128 stands for zero in the data rows.
Here is a table of points, one per row:
[123 124 151  95  95  77 218 142 187 166 165 105  75 123 139 217  61 228
  99 171 119 100  86  80  95  85 158 153 143  93 171 165 129 135 180 113
 153 179 148 162 196  88 130]
[122 120 146  94 100  80 224 143 191 164 163 117  72 120 144 219  49 229
 102 160 122  98  88  77  85  81 153 152 146  92 184 163 137 135 189 102
 148 182 144 159 190  81 131]
[122 120 147  91  91  84 223 148 184 170 163 119  73 114 140 214  54 235
  97 161 114  92  80  83  95  86 155 149 147  97 178 168 138 143 179 105
 144 179 149 156 190  81 130]
[121 124 147  90  90  84 226 152 182 166 164 112  69 115 139 210  61 228
 100 165 117 102  79  82  94  87 158 139 150  98 173 161 129 132 179 105
 146 177 150 157 192  88 130]
[114 121 153  89  95  88 224 158 184 159 175 115  74 115 139 215  69 224
  95 166 113  95  80  74  91  86 157 139 146  97 166 167 124 133 179 102
 156 174 147 164 188  87 135]
[112 117 150  88  99  81 225 158 181 161 172 109  70 111 145 212  72 222
 105 161 117  94  84  83  95  93 154 139 144  98 166 162 124 128 178  92
 152 184 140 165 192  89 128]
[107 123 140  88  99  83 219 176 176 154 177 105  65 106 139 204  82 219
 101 167 108 103  88  81 102  91 163 134 143 107 155 167 120 137 180 109
 146 190 136 172 186  98 126]
[102 121 154  92  93  79 218 180 181 149 173  92  68 127 140 190 108 198
  97 163 102 108  83  83 101 110 174 129 145 104 131 173 110 117 182 104
 153 194 137 185 187 111 131]
[ 86 129 155  90 105  47 202 188 183 142 173  87  68 123 141 168 119 188
 108 175  91 120  96  85 108 120 169 133 140 110 106 177 101 107 193  96
 161 210 119 199 176 114 130]
[ 84 116 152  84 115  67 207 198 166 142 179  72  58 109 145 169 132 186
 109 166  83 101  93  97 110 130 182 102 125 116 106 165  98 116 187 100
 148 204 127 203 180 123 133]
[ 65  88 129  84 125  91 228 224 151 143 186  72  37  88 158 192 126 178
 120 141  81  89 100 109 114 138 169  67 126 144 117 138 105 124 170  87
 133 207 135 202 194 122 108]
[129 112 149 137 135 129 138 190  97 126 119 131 130 130 153 119 136 143
 186 152 140 122 151 159 112 140 137 148 160 129 122 102 114  96 138 131
 116  78 112 132 121 106 140]
[133 109 147 139 127 128 145 195  95 120 123 134 130 117 154 120 142 142
 185 151 139 122 153 153 111 140 130 143 165 133 118  95 115 102 138 124
 115  91 111 134 113 111 139]
[132 100 148 145 132 130 153 192  99 127 120 130 123 123 159 125 147 134
 177 148 136 125 151 163 108 139 129 149 166 132 121  91 114 104 138 126
 118  92 111 130 115 110 135]
[135 104 143 147 137 124 149 196  95 128 124 135 125 126 160 122 141 132
 178 158 136 123 156 154 115 142 130 146 163 135 113  95 112  98 141 129
 124  95 122 134 120 114 137]
[146 109 152 137 132 133 144 190  93 128 133 132 119 116 161 125 145 131
 176 153 146 122 155 148 111 126 135 150 159 128 111  95 117  97 140 126
 114  96 116 128 116 118 136]
[144 115 144 131 138 122 154 183  95 130 129 141 117 128 168 126 143 132
 176 154 149 124 166 145 110 130 129 157 164 133 109  99 120  91 139 122
 114  99 116 125 115 109 131]
[146 111 143 133 141 115 152 165  82 122 126 147 116 127 161 133 131 140
 160 155 150 130 153 148  96 122 133 153 160 123 124  94 113  92 128 135
 108  97 124 129 112 113 148]
[159 110 136 134 132 118 144 149  90 134 128 138 123 126 176 141 135 143
 155 157 150 123 147 147  84 120 134 161 162 126 127  93 116 106 129 128
 106 108 125 130 124 103 144]
[143 130 130 129 137 116 149 137  82 136 134 155 126 118 173 146 125 152
 147 155 161 119 148 145  84 119 128 160 158 117 122 104 113 103 132 136
 112 105 118 131 121 104 139]
[158 140 122 123 125 121 135 124  87 144 126 153 124 122 168 153 116 147
 141 161 162 130 128 141  75 103 132 155 152 115 132 113 111 113 121 138
 114 106 125 130 127 101 143]
[162 144 124 128 122 122 125 111  91 150 135 159 126 118 155 151 105 149
 137 161 172 123 110 124  74  93 130 162 139 112 144 126 112 117 134 131
 121 105 119 124 126 100 136]
[166 144 124 121 124 121 117  94 102 143 124 160 117 127 154 156 100 147
 139 159 174 112 110 125  80  92 128 157 140 108 140 130 113 120 123 141
 119 118 133 121 129 106 141]
[178 150  91 165 116 123  39 146  51  23 118 137 178 115 145  75 174  42
 227  75 120 157 187 173 151  93  91 217 145 137  98  57 167  59  99 204
 114   0 144 116  89  91 156]
[167 132 102 166 119 140  65 131  31  55 129 204 169 100 168  89 150  39
 209  92 106 134 162 190 128 105 106 139  82 159 160   0 185  60  78 225
  85   0 134  75  99  93 129]
[134 103 135 153 144 151  91 111  28 119 133 255 154 117 183 100 134  50
 185 123 111 118 165 192 105 139 133  69  50 179 212   0 177  68  64 202
  75  37  96  62 109  98 116]
[120  97 159 148 164 164 106 110  34 171 131 255 145 117 184 102 131  81
 162 141 118 109 172 192  89 169 138  43  64 184 224   0 163  91  57 191
  66  73  71  68 125 112 119]
[108  89 183 132 187 188 123 111  49 230 124 255 138 114 182 108 124 104
 148 172 141  99 181 183  77 200 142  31  97 182 230  26 133 119  63 143
  73  96  34  86 140 114 128]
[114  79 185 127 208 201 138 120  58 255  93 255 109 100 164 124 101 117
 136 201 158 105 191 183  75 224 147  54 144 169 221  67  98 146  80  99
  76 113   9 115 145 121 130]
[138  84 172 118 211 213 146 142  80 255  83 228  94  71 146 134  88 138
 144 221 180  99 188 172  71 233 120  91 184 157 194 118  79 164 114  52
  98  97  11 133 137 115 126]
[149  87 160 113 209 214 148 152  87 255  69 192  81  61 142 144  95 148
 148 220 195  91 188 172  73 244 121 112 205 145 187 147  75 177 128  48
  98  83  33 141 125 111 120]
[150  87 156 117 212 216 154 166  87 255  71 189  69  61 128 148  90 142
 155 207 211  86 187 164  67 240 118 129 200 136 189 163  71 176 132  40
 106  79  30 144 115 112 120]
[ 89 143  64 125 100 140  47 161 113  95  67  90 169 154 115  90 115 136
 194 150 183 123  85 212 151 137 141  87  97 114 104 176   9 134 157 117
  91 136 105 182 126 149  86]
[ 85 140  67 127  89 138  55 148 127  95  80  86 167 165 107  89 127 135
 172 143 181 131  81 193 147 130 133  97  91 103  99 185   6 136 144 109
  98 142 113 183 129 155  91]
[ 97 149  57 117  91 138  61 138 141  89  82  81 179 169 102  91 124 133
 160 134 167 128  86 190 154 124 130  91  99  97  89 184  21 140 147 101
 105 142 127 185 128 156  89]
[ 93 144  59 122  85 134  69 126 147  85  86  75 169 166 104  97 119 138
 146 124 168 137  88 183 154 123 127  97  93  97  89 188  25 137 144 108
 102 152 128 192 123 157  84]
[ 95 152  59 121  78 138  80 120 148  81  99  65 170 165 100  95 129 129
 130 129 157 136  94 183 161 123 133  99  93  89  87 198  28 140 137 105
 114 149 136 188 135 154  88]
[ 99 152  56 122  91 127  78 114 151  66 104  56 168 163  91 101 121 131
 119 115 151 136 103 173 167 128 134 101  89  83  88 193  35 139 137 112
 116 154 144 202 136 157  90]
[101 149  52 131  69 130  84 112 166  83 104  50 171 183  76  89 133 124
 108 104 133 139 103 158 170 117 124 113  94  74  87 189  48 140 136 122
 127 145 155 181 128 151  93]
[112 160  56 125  69 124  84 105 169  75  87  60 181 182  70  96 136 128
 110  84 102 144 114 151 184 120 114 116  92  75  86 165  77 140 130 131
 147 140 152 153  99 156  99]
[112 170  68 137  72 134  77 121 164  88  80  71 193 183  62  92 144 108
 112  78  99 148 112 128 187 117 114 126  91  74  97 148  94 147 125 142
 152 139 146 125  79 147 107]
[115 160  86 144  90 121  67 105 165  91  56  67 195 188  66  92 141 109
 112  82  92 146 128 134 198 124 109 133  85  83 101 119 112 143 124 163
 164 142 148  94  75 154 110]
[123 168 106 151 104 131  75 111 154 105  56  90 208 193  60  81 144  97
 121  76  99 149 125 110 202 122 113 139  89  90 114 110 136 136 119 162
 160 133 140  68  64 162 114]
[131 155 139 164 134 152  76 119 157 116  56 123 217 169  81  83 151  76
 126  88 105 147 146  86 204 118 110 159  98 122 122  92 185 150 112 162
 160 128 136  19  67 156 128]
[151 120 178 163 167 174  93 103 154 126  60 146 195 148 106  74 155  85
 113  93 109 144 156  92 207 116 103 173 125 148 136  78 229 149  94 159
 124 119 143   0  67 167 136]
[155 100 187 163 185 182 115 105 156 123  79 174 184 133 127  74 155  70
 117 108 117 162 177  84 199 112  88 177 131 176 137  82 255 149  96 130
 119 115 136   0  72 166 146]
[161  99 203 166 201 181 121  94 151 113  88 176 178 117 127  73 156  73
 115  98 121 158 176  85 197 121  84 173 135 183 133  86 255 141  95 131
 112 112 133   0  72 171 149]
[147 106 203 168 194 167 102  87 158 115  95 159 177 124 116  73 176  57
 107  96 101 164 167  82 198 127  90 171 125 180 125  91 255 137 101 154
 144 126 131   0  76 176 160]
[142 151 180 158 163 138  72  93 156 120 102 128 185 143  89  74 178  48
 113  73  81 157 154  67 204 129 108 157 106 158 109  98 236 135 104 179
 171 144 134  18  74 177 153]
[128 175 154 153 143 106  64  88 156 103 107  95 177 163  65  83 166  62
 102  56  58 161 143  70 200 135 115 147  90 149  99  93 210 127 107 179
 195 139 142  49  75 166 154]
[130 169 156 150 133 104  69  88 157 109 113  89 171 160  61  94 175  50
 104  44  54 166 145  62 189 137 106 148  94 148  93  97 212 129 110 186
 193 150 142  41  81 175 153]
These points spread out most along one direction. Take the direction at right angles to it along which they spread out most. Then take the direction at right angles to both along which they spread out most. Go by this last direction. Where along it does each point below lie, from 0 to 99? The average is 50, and the first point in the table lies past the average. One standard deviation of the points above along it is 16.
[126 169 152 155 134 106  65  89 156 114 107  89 168 157  67  96 180  57
  99  44  52 168 138  69 199 137 108 143  91 147  96  97 213 139 110 188
 194 150 142  49  70 169 156] --> 71
[121 184 131 150 121 106  66  97 157 104 119  86 170 168  60  96 175  60
 102  43  48 163 140  66 191 142 107 140  91 138  90 106 199 140 117 183
 206 145 154  59  76 166 154] --> 69
[123 181 100 139  93 105  77 100 164  98 126  65 166 172  40 101 169  84
  86  25  47 159 129  82 188 135 101 131  84 109  85 120 166 149 114 176
 202 141 158  91  80 151 136] --> 63
[125 166  54 137  59 111 106  97 179  65 147  48 149 176  44 107 147 110
  65  36  67 151 121 110 178 134  99 121  92  70  74 168 116 145 119 132
 177 133 177 179 117 136 110] --> 50
[114 153  49 129  66 114 127  86 186  46 162  43 142 164  61 106 124 118
  54  75  94 155 119 137 168 136 114 116 102  73  82 204  92 140 125  91
 152 133 185 232 156 129 109] --> 42
[116 125  65 114  76 132 128  80 195  51 189  54 125 140  94 111 117 139
  54 111 130 149 106 146 146 119 124 118 133  92  87 240  68 141 121  71
  93 157 182 251 189 154 100] --> 38
[102 119  89 108 121 126 140  74 195  50 209  80 108 115 130 122 102 144
  64 147 165 150 100 146 128 108 155 104 145 139 103 255  64 138 141  58
  63 175 169 255 210 160 111] --> 39
[109 109 129  99 164 116 152  67 177  75 216 110  76  84 176 145 102 154
  82 168 191 146  68 146 119  99 173  78 150 189 111 242  77 148 146  65
  37 195 150 226 227 165 117] --> 43
[114  91 161  91 196 119 164  77 117 127 230 153  14  62 222 178 111 132
 128 145 228 131  22 113  80  90 166  53 120 243 123 190 126 155 144 104
  48 188 124 160 212 151 149] --> 54
[150  92 133 104 199 143 170  82  36 177 205 194   0  28 220 205 158 120
 158 100 212 110  35  99  53  95 116  52 131 243 121 129 201 160  93 166
 135 137 135  98 164 107 154] --> 64
[196 116 111 140 163 165 133  58   0 169 204 207  38  35 157 177 168 101
 125  78 145  95 144  98  20 124  63 124 188 175 129  80 239 146  42 168
 191  65 183  81  96  83 150] --> 68
[227 159 133 163 151 115 120  40  45 139 187 196 129 112 116 129 177  67
  59 103  84 135 254 102  35 158  81 219 209 109 120  69 211 109  63 128
 160  33 184 116  65  99 162] --> 67
